Here are some points:
[ 56 -43   1  13 -23  21  35   1  -7 -12  -5  41  25  -1  19   9  22  20   1   8  15  -9 -24 -49]
[  30  -23  -10   65    4   79   41   70    6    4  -72   74   -3   50   20  -20   24  -58   16   72   -9   -1 -105  -54]
[-49  58  30 -20  27 -67 -29 -54   4 -18  43 -41 -18 -17 -29  -5 -28  68 -28 -85   3  32  63  62]
[ 58 -70  -7  14  11  26  25  26  14  -9  16   7   7  30  23  18  26 -21   9  58  10 -29 -73 -46]
[  36  -61   14   43   10   16   29   39   54   36  -25   -9  -40   70   20  -18    9  -79   23  105  -15  -52 -126   -9]
[ -46   69   38  -41   18  -81  -47  -56   -1   -6   37  -50  -45  -37  -20    8  -11   59   -4 -116   -5   55  113   49]
[ -1  27 -10  19  10 -10 -16  15  30   5 -60   3 -70  29 -13   4  -4 -56  19  76 -23 -11  -9   3]
[-17  43  39 -12  14 -43 -12 -29   6 -20  18  -9 -15  16 -28 -11  -6  57 -20 -75  18  40  65  33]
[-31  30  -2  -1  -1  -4   6 -22  -1  15  -8 -19  -5 -16  -7 -11 -24  -4   3   8 -22   0  32 -12]
[ -3   0   2   3  14   0  17  15   2   4  -9  17  -2   7  13  11  24  -9  -8  18  -1  -9   0 -12]
[ -3  -2   9 -12 -28  -4  -7 -17 -16 -27 -46  43  29  -7  22  27  -2  34 -11 -48   5  22  59 -32]
[-52  49  -4 -49   8 -17 -16 -44 -39  23  29 -62  13 -64 -20 -16 -30  24 -26 -33  13   9  80  72]
[-31  65   1   4  10 -21 -34  -6  24   3 -30 -15 -59  17 -17  -4 -23 -17  -9   8 -19   8  47  10]
[-33   6  31 -69  -8 -34 -55 -55  22 -21  12 -74  -9 -27 -28  11 -28   9 -21 -39  38  36  45  52]
[-17  28  -6   3  29  -1 -29 -33  -2 -10  41  -8  15  -4 -19 -33 -11  69   1 -98 -10  22  46  -9]
[ 16 -11 -15  10 -26  51  44  22 -37  21   3 -13  42   0  29  14  -2 -27  11  51  -9 -54 -95 -55]
[  46  -85   -2   87   14   31   32   47    6   42  -43   45  -19   30   19  -12   55  -75   41  105  -41  -77 -118  -25]
[-10  22  -1  50  17  31  20  37  -1   8 -53  32   6  27  10 -24   7 -15  21  22   3  34 -40 -32]
[  64  -75   18   53   17    9   30   59   42   34  -23   -8  -33   72   10  -20   21  -86   32  123  -26  -65 -127   -5]
[  47  -99  -19    4  -31   56   48   38  -11   68  -32   -1   30  -14   23  -15   48  -92   10  127   14  -83 -111   -7]
[ 15  -1  -4  54  14  47  20  45   1   0 -62  41   1  35   4 -16  21 -27  26  44  -5  20 -63 -34]
[ 61 -19 -16 -13   0  -5  57  34  41 -16  15  59   7  45  12 -27  -9   5  23  -3   4  13 -24 -10]
[-29  30 -18 -37   7  -2  -5 -25 -27  32  22 -50  10 -39 -13 -14  -9  -3 -20  11   9 -23  33  42]
[-54  59  -8 -16   8 -34 -17 -43  -8  10   8 -36   9 -39 -27  -5 -28   8  -9 -26 -19  26  84   0]
[ 40 -35 -10  32   8  36  -8  13  18  14  -2   8   6  40  -2 -34  15  -1  24 -15 -15 -10 -42 -32]
[ -11   48   -5  -61   10  -30   -8  -47   -1  -38   92  -44   29  -28  -19   40  -35   88  -35 -107   26   51   96   23]
[  33  -65  -20   18  -18   55    5    9   -7   10  -53   -1    3   27   25   19   31  -80   21  117   13  -48 -105    0]
[ 18  -5   8 -14 -22  14  39  40  -1 -17  -3  54   8   1  26  30  42   9 -44 -35   7  30  31 -37]
[ 24 -91 -12  46 -14   3  57  68  21  59   4  33   5  -6  46  22  22 -22  50  67 -58 -64 -33 -39]
[ 40 -57   6  57   7  11  23  26   1  26 -27  30 -11   8   0  -6  24 -27  19  62 -33 -17 -59 -41]
[ 41 -61  -5  14   1  -7  21  -7  52  23 -12  19 -32  -3  -1   7   4 -48  34  71 -13 -20 -87   0]
[ -34   67    5  -23   15  -25  -53  -61  -23   -9   66  -21   19  -26  -30  -25  -25  121  -12 -127   -1   51  110   12]
[  27   -7  -19   47   10   29   12   30   38   18  -79   21  -72   52  -14    0   30 -100   31  116  -41  -52  -75   -7]
[ 12  27  18 -13 -13  -4  -2  -6   8 -37 -50  41  -2  32  11  15  -8   5   2 -17  21  52  46 -21]
[  73  -62   -9   52   12   65   16   38   11   17  -25   27    3   67    9  -41   29  -42   42   43  -17  -49 -110  -69]
[-26  35 -23 -13  21  18 -16   0 -12   7  25 -13  18  -5  -3 -33 -24 -25  -2   8  27 -28 -15  43]
[ 40 -28 -11 -15   9  12  56  32  23 -28   2  10   3  32  -4   0  -3 -27   9  43   2  21 -19 -22]
Then 24 other points, each followed by its number:
[  61  -77    1   65   -6   56   28   64   56   -1  -50   45  -25   51   37    3   23  -82   47   91   -6  -36 -127  -24] 0
[ 69 -43  -1  -9  15 -14  47  35  33   2 -24  -7 -15  17  36  26  -1 -18  19  74 -19 -42 -52  17] 1
[-69  63  -2 -26  20 -38 -17 -62  -8   9  18 -51  16 -32 -22 -20 -22  27  -5 -44 -15  45  87  17] 2
[  95  -90  -21   40    6   32   72   66   61   11  -33   62   -4   71   30  -45   27  -73   29  100   -5  -24 -117  -41] 3
[-48 100  16 -10 -20 -61  -5 -42 -42 -23  15  -7  -4 -37  -7  -4 -18  52 -28 -68 -13  25 101  -8] 4
[ 26 -81   6  -3  -8   7 -12  23  21  -2 -54 -23 -19  20   7  15  14 -77  16  77  14 -29 -87  20] 5
[  5  27  23   9  19 -31  30   9  26  64 -12   6 -43 -23  -6   0  30 -25  19  23 -63 -48 -36  32] 6
[ 46 -20   4   9 -20  28  33   3 -12 -11   8  48  23 -12  24  27  15  46  -9 -10   4  -8  -8 -56] 7
[-20   6  18   6  10 -37 -44 -24   3 -16   1 -19 -17   1 -25   1 -13  30  15 -49 -13  35  39   5] 8
[-34 -13  20  35  -6  26   5  38 -31  62 -17 -21   6 -11 -11  -1  35 -13 -19  17 -57 -48 -36 -42] 9
[ 22 -27  -5  18 -18  10  31  34  14   5 -26  31 -10  11  16  14  36 -39   5  34 -10 -22 -45 -17] 10
[  18  -17  -19   26   10   46   13   33   -4   21  -26   16   16   21    6  -25   -6  -80   21   95    3  -61 -117   25] 11
[-83  88 -11 -36  -3 -45 -39 -72 -14  -6  30 -43  13 -55 -35 -13 -43  58 -16 -73 -13  48 127  28] 12
[  4  17  20  -2   0 -42 -25 -35  37 -53  18   4 -50   4 -12   4 -44   3  22 -16   4  41   8  44] 13
[ 42 -43  10   2  11   6  30  30  16  45  23 -16  -6  10  17  17  29  -9 -12  22 -12 -62 -69  18] 14
[-33  46   7  28  21  32  13  16 -21 -31 -26  44  12  -8  -7 -13  -3  19  -4 -22   1  57  14  -9] 15
[-11  31 -11 -62  14 -45  28 -17  -1 -38  49 -21   4  -9 -10   7 -31  44 -11 -51  10  72  83   3] 16
[  6  -8  -1 -13  -8 -46 -18 -59  21   0  25 -13 -26 -32 -24  11 -21  17  18 -31  11  24  20  33] 17
[  3  12   1  14  15  12 -12  -7   2   2  20  -4  13  16 -17 -50  15  41  12 -55 -19  14  24 -23] 18
[ 22   3  23 -13 -48   1  -7  -9  17   5 -48  49   3  -4   7 -15  18 -37 -13 -14  37 -14  -1  -3] 19
[-36  83   7   0 -20 -49  16 -34 -37 -36   4   4  -3 -29   3  -6 -15  32   0 -44  -4  16  62  -5] 20
[-77  62  17 -11  -5 -17 -50 -32 -30   2  -2 -25 -30 -23 -12  28  -4  11 -31 -39  -8  21  72  17] 21
[-58  33   1 -17  14 -26  -4   5  -9  -6  60  -8   1 -46 -11  32 -16  49 -44 -66 -12  34  72  20] 22
[  47  -89   14   -3  -23   24   -1   20   35    9  -44  -14  -37   33   12   30   20  -89   24   92   19  -47 -121    1] 23
Which of these numbered points is nearest to each point below, ignoring the direction in which the first points spread most? Its number follows each.
[-51  77   7  -8   6  -1 -14 -15 -26 -32  12  22   7 -10 -12 -20 -28  64 -19 -75   1  72  73  -6] > 15
[ 28 -39 -24  42  -6  39  27  30  17  41 -65  10 -11  28  16 -12  10 -92  34 117 -25 -48 -96 -45] > 12
[-63  75  -3 -53 -14 -47 -25 -27 -54 -31  33 -44   5 -10   5  33 -42  87 -43 -73  20  18 118  -5] > 4
[-20  30  36 -42   2 -43  -9  -9  -3  -1  72 -52  -8  -9   3  25  -6  76 -36 -67  -8  -1  54  54] > 14
[ 61 -77 -14  16   0  -2   5   9  45  19 -24  18 -24  -5   0   7  13 -40  24  73  -2  -9 -82  -1] > 17
[  3   6  -9   9  13  -1 -17 -10   5  -4  30   4  19  11 -14 -29  -3  54  10 -68 -15  21  36 -26] > 18
[ -3  -7 -10 -40  18 -19  37   9  14 -24  27  -1   1  -4  -5  10 -25  16   2  -5   8  49  46 -13] > 16
[-12 -28  -1  27   2  27  34  62   8  24  17  25   4   1  15  23  17 -22 -11  38 -24 -24 -43 -28] > 22
[ 21  -7 -32  18   9  48  18  37   1  16 -13  12   8  30   5 -56 -15 -73   6  82  12 -76 -90  28] > 11
[-25  41   5 -31   5 -43  -4 -24 -11 -24  35  -3  17 -35   3  10  -8  37 -31 -70   6  36  85  31] > 10
[ 46 -52 -15  15   4  28  22  53   8  21 -29  26 -12  -1  31  32  60 -39  31  48 -24 -39 -48 -39] > 10
[ -1  25  -7  42   4  46   7  32  -3  -7 -45  43   6  29  -5 -15  11  -7  12  15 -16  38 -31 -44] > 15
[-25   9  11   9  18 -37 -54 -40  -6 -33   5 -33  -7   0 -19   4 -16  43  18 -64 -20  36  33  -3] > 8
[ 82 -55 -19  -7  10   8  48  46  37 -12  -8  43   2  48  17 -28   4 -22  21  17   4   3 -44 -17] > 3
[ 31 -33  -9 -35   5   1  57  22  22 -12   3   4  -8   3  10  -2  -1 -15  12  37   0  41 -14 -29] > 16
[ 64 -41  18  22 -39  21  27   5   0  -1 -22  47  23  15  18  22  14  11 -11  22   2 -12 -36 -54] > 7
[ 35 -97   8  -8 -17  29  -6   9  17   9 -46 -13 -29  27   4  22   5 -73  21  93  22 -29 -91   4] > 23
[  0   5  23 -41  21 -33   2   5   2  16  65 -40  -5 -16  11  36  -4  49 -29 -41  -7 -21  10  38] > 14
[-18  35   3  21  21  47   9  31   3 -10 -36  33   2  15   3 -23 -14  -1  10   2  -6  43 -23 -23] > 15
[ 50 -28 -20  31  12  21   8   3   3  18   5  11   2  37   0 -37   6   7  29 -14 -13 -14 -27 -48] > 18
[-65  28  -3 -77 -14 -28 -33 -69 -32  24  38 -45  42 -94 -21   5 -16  54 -58 -56  28  29 119  69] > 12
[ 18  -8  11   7   5 -39  -8 -37  36   0  19   7 -24 -36 -25  13 -11   4  15 -19 -11  24   9  37] > 17
[ 16 -17   3  17   7 -24   5 -22  56 -34  -2   7 -46  16  -6  13 -24 -32  21  25   9  31 -40  26] > 13
[  87  -87  -29   13   22   28   49   67   22   38  -29   24  -32   30   33   19   40  -62   34  125  -36  -83 -110    8] > 1
[-89  91   3 -37   9 -58 -45 -83 -27   7  31 -52   3 -51 -40  -5 -43  64 -25 -72  -8  59 127  27] > 12
[ 15  37  -1 -39  14 -35  27  -7  31 -34  44   9  14  11  -1 -35 -29  69 -10 -65  21  59  69  32] > 3
[-39  82  16  -8 -33 -36   6 -32 -33 -35   6  -5   0 -20 -13  -9 -18  65 -11 -58  -8  12  83 -10] > 4
[-37   5 -12 -22 -21  -8 -38 -43 -36 -19  -7 -34  13 -30  -2  23  -5   7 -14   5  44  27  37  52] > 5
[ -2  22   7 -12  -1 -32  -9 -40  48 -41  23   0 -48  -2 -16  17 -37  -5   1 -21  10  45  14  55] > 13
[  -9   33   33  -57   -7  -18  -23  -61  -49  -60   14   -7   35  -25   10   49  -23  110  -38 -110   19   53  127   -9] > 7
[  2   1 -32  14   7  55   8  36 -16   5 -13  -4  11  14   4 -44 -15 -64  14  78  19 -69 -75  33] > 11
[ -36   59   -3  -15   26  -23  -41  -59   -5  -23   57  -24   29  -19  -27  -33  -26  106  -16 -127   -7   58  127   -9] > 18
[-50 105  20  -6 -21 -44  12 -43 -38 -29  26   0  -1 -26  -5  -6 -26  69 -18 -75  -4  26 104  -2] > 4
[ 41 -56  21 -11   4  -4  14  38  16  21  19 -18  -3  17  25   8  22  -7 -14  24 -14 -51 -68  24] > 14
[ 62 -55  -1  47  15  43  14  38  24  15 -17  15  -1  40   4 -49  24 -10  36  23 -23 -34 -71 -58] > 18
[  59  -84   -3   71    3   24    2   46   25   -5  -48    5  -29   61    7  -10   38  -75   64   83  -22  -35 -106  -46] > 8
[ 85 -94   1  47 -29  53  59  34   8  11 -39  63  18  31  25  31  47 -32  17  70  -9 -43 -96 -73] > 7
[ 11 -12  26 -26  -2 -13  -6  17   2  24  47 -25   1  -9  -1  20  12  40 -21 -31  -1 -29  -7  44] > 14
[-29  -7  -5  11  -3 -10   8 -21  -4  17 -26 -26   3  -8  -5 -11  -5 -31  14  43 -30   0  -6 -29] > 2
[-62  88   7   5  17 -13 -23 -21 -29 -35  -5  11  12 -28 -15  -6 -24  65 -26 -85   5  84  86   8] > 15
[ 25 -32  31  -6   7 -10  10  28   5  43  40 -27  -6  -1  15   1  19  12 -11   1  -9 -39 -39  39] > 14
[ 89 -82  -7  12  11  16  70  72  59  -1 -22  50  -3  69  16 -29  25 -47  29  75  -3  -7 -95 -31] > 3
[  11  -11  -24   22   17   73   20   39   -1   18  -32   10   17   37    8  -39   -1  -73   18   99   10  -68 -107   15] > 11
[ 48 -49 -24  47   8  42  20  25  20  15 -14  14   5  48   4 -23  32 -20  33  16 -24 -30 -71 -57] > 18
